Rows are one point carried round by a steady rotation, each followed by how many ticks it has turned.
The counts run from 0 to 185.
[117 132 139  85 146 137 115  89 105 106 109 172 160 144 129 132 104  83
 109 105 147 183 162 136 108  83 162 143 139 130 144 145]
158
[178 155 157  87 165 139 147 139 137  73  98 110  98 108 158 152 135 119
 111 102  74 138 107  97 131 137 150 122 143 129 125 116]
124
[105 155 164 130 160 140 122 108 166 129 103 141 128 114 143 159 125 104
  79  94 126 133 122 121 102 164 130 143 153 125 136  53]
111
[146 175 130  83 124 128 119 143 143 131 104 148  90 116  94 126 173 145
 137 162 120 155 167 135 118 162 138 118 144 196 118 142]
12
[124 116 133 140 180 148 110 162 137 142 116 114 106 139 140 152 184  61
  80  83 129 147 130 116 155 104 110  93 113 126 117 128]
117
[ 70 159 149 126 147  97 107 131 122 159 116 159 184 112 130 134 135 137
 116 131 207 148 157 122 159 119 154 100 120 115 157 122]
72
[117  79 171 141 130 133 126 128  96 174 140 154 120 138 107 120 121 162
 124 149 129  96 108 139 139  88 132 101 110 126 132 209]
48
[113 135 128 116 144 123 122 151 150 184 117 147  93 121  95 119 142 163
 117 111 162  88  96 138 178 170  83 123 142 111  91 109]
95
[151 121 113 118 131 115 159 142 123 111  94 156 162 129 128  76  64  99
  93 115 105 120 167 101 103 128 122  98 106 168 146 131]
170
[100 154 189 121 167 166 116 108 155 122 101 111 128 124 152 153 139 123
  84 132 124 138 134 104  97 160 105 149 155 134 159  66]
112
[123  94 130 132 167 160 122 152 120 150 130 162 165 137 123  47  80 119
 124 104 130  99  93  98 102 136  92 112 141 143 135  90]
89
[129 146 122  80  85 123 138 122 127  88  76 158 101 116 112 132 112 153
 168 153 167 128 144 120 130 159 154 126 147 162 102 146]
179
[ 50 132 149 143 132 143 148 152 105 133 124 103 151 157 121 121  97 117
 123 130 200 100 111 110 149 116  91 134 104 106 156 144]
74
[ 95 142 166 119 101 112 166 128 123 151 108  99 111 117 151 117  68 151
 119  97 113  69 139 121 117 155 141 121 166 115 132 169]
41
[130 116 116 118 150 111 123 134 138 119 140 162 128 127 103 121 105 156
 119 187 133 160 157 110 141  84 124  96 168 189 172 133]
184
[128  85 157 141 126 122 120 145  90 165 154 176 118 152 100 137 100 165
 142 123 135  96  98 143 149  97 150  91 110 154 144 181]
49
[113 121 154 158 118 156 130 116 132 102  71 154 119 100 177 106 116 151
 133 148 171 112 118  68 158 141 119 103 122  89 147 111]
86
[129 145 136 119 158 134 110 158 137 115 124 136 100 130 123 168  96 177
 132 131 161 134 105 105 178 165 112 102 155 160 119  74]
97
[115 102 122  97 142 106 155 108 178 138 118 155 114 122 102 113  64 148
  95 164 120 111 141 111 129 116  78 124 185 138 111 149]
182
[ 76  88  97 127  85 163 126 180 147 153 129 163 155 118 120 113 114 124
 145 143 152 117 137 155 160 112 156 109 103 100 148 159]
61
[123 148 141 131 109 169 112 134  91 122 107 159  79 135 132 106 138 113
  91  84 146 170  95 112  88 152 172 119  85 123 102 154]
132
[ 89 136 149  81 130 125 162 169 142 133 115 128 183  99  87 103 123 128
 158 155 128  77 130 152  93 145 147 174 127 131 132 111]
67
[ 90 149 161 105  88 112 144 116 109 163  95 115 104 101 147 121 104 148
 139  85 136  94 153 135 125 160 181 124 169 109 127 164]
40
[105 150 120  69  88 122 158 103 158 108  93 169 112 114 103  98 102 143
 158 146 157 126 146 119 120 167 139 129 163 134  91 154]
180
[ 81 199 159 101 112 124 144 128 114 153 104 124 134 137 118 143 122 146
 106 148 139 146 174 179 151 161 159 141  83 140 151 147]
153
[126 127 124 123 175 154 126 171 166 154 138 123 142 157 124 111 178  60
  97  89 103 144 124 131 147 118  93  92 103 125 145 129]
116
[ 89 160 124 160 152 157 117 169 113 148 129 112  77 103  90 121 194 131
 118 146 154 132  99 144 114 129 126 155 116 135 151  98]
106
[153 176 151 123 147 132 139  73 139 124  92 150  77  89 141  89 154 145
 139 162  97 124 147 117 162 122  96 129 151 121 166 152]
0
[ 79 148 138 108 108 134 175 131 138 117 109 110 125 171 121 161  68  97
  85 128 124 123 144 148 142 137 109 129  72 122 129 158]
155
[107 102 146 132 139 169 121 121 125 146 119 173 156 131 147  45  81 132
 155 110 134 112  99 105 132 147 103 103 139 112 144  96]
88
[164 164 137 116 112 153 131 166 164 133 111 131  83 114 130 154 162 161
  69 162 111 147 161 112 117 160 121 155 116 132 139 167]
139
[121 142 153 121  96 137 161  92 111 120  97 157 128 136 151  97  39 139
 147 130 106  93 164 133 150 142 115 124 129 141 172 136]
168
[173 110 139 104 163 138 119 122 120 129 107 137  73 140  91 142 129 138
 119 131  93 104 137 134 108 128  98 132 159 218 108 119]
10
[106 144 144 103 144 138 140 117  94 147 123 120 134 137 109 106 123  92
 111 124 138 125 153 133  86  80 103 194 135 134 167 183]
160
[102 134  98 125 128 124 121 149 137 125 129 165 133 113  96  99 135 147
 123 185 152 175 159 121 122  90 147  91 148 188 172 144]
185
[107 103 171 134 132 134 127  97 149 113  98 130 138 140 159 169 109  78
  74 110 118 134 163 102  88 110 143 108 160 140 145 141]
31
[144 170 138 126 145 127 136  81 143 160 111 153  94 114 133  65 131 143
 134 144  87 126 153 136 176 138  97 101 132 135 182 152]
1
[152 111 116 125 145 121 144 137 111 107  76 160 143 126 125  86 104 105
  77 145 123 120 173  79  82 103 119 117 113 165 125 152]
171
[ 81 141 144 132  91 124 163 112 183 121 124 141 135 158 127 148  92  74
 110  91 103 118 143 148 115 160 145  83 117 145 150 135]
29
[113 101 108 138 127 178 104 149 103 149 113 128  96 139 143 146  68 130
  52 102 122 166 158 147 114 122 148 144 134 149 132 118]
144
[100 150 145 140 118 171 146 135 152 110 117 144  75 130 111 162 153 118
 161 133 118 110  66 171 173 156 122 131 108 113 141  94]
108
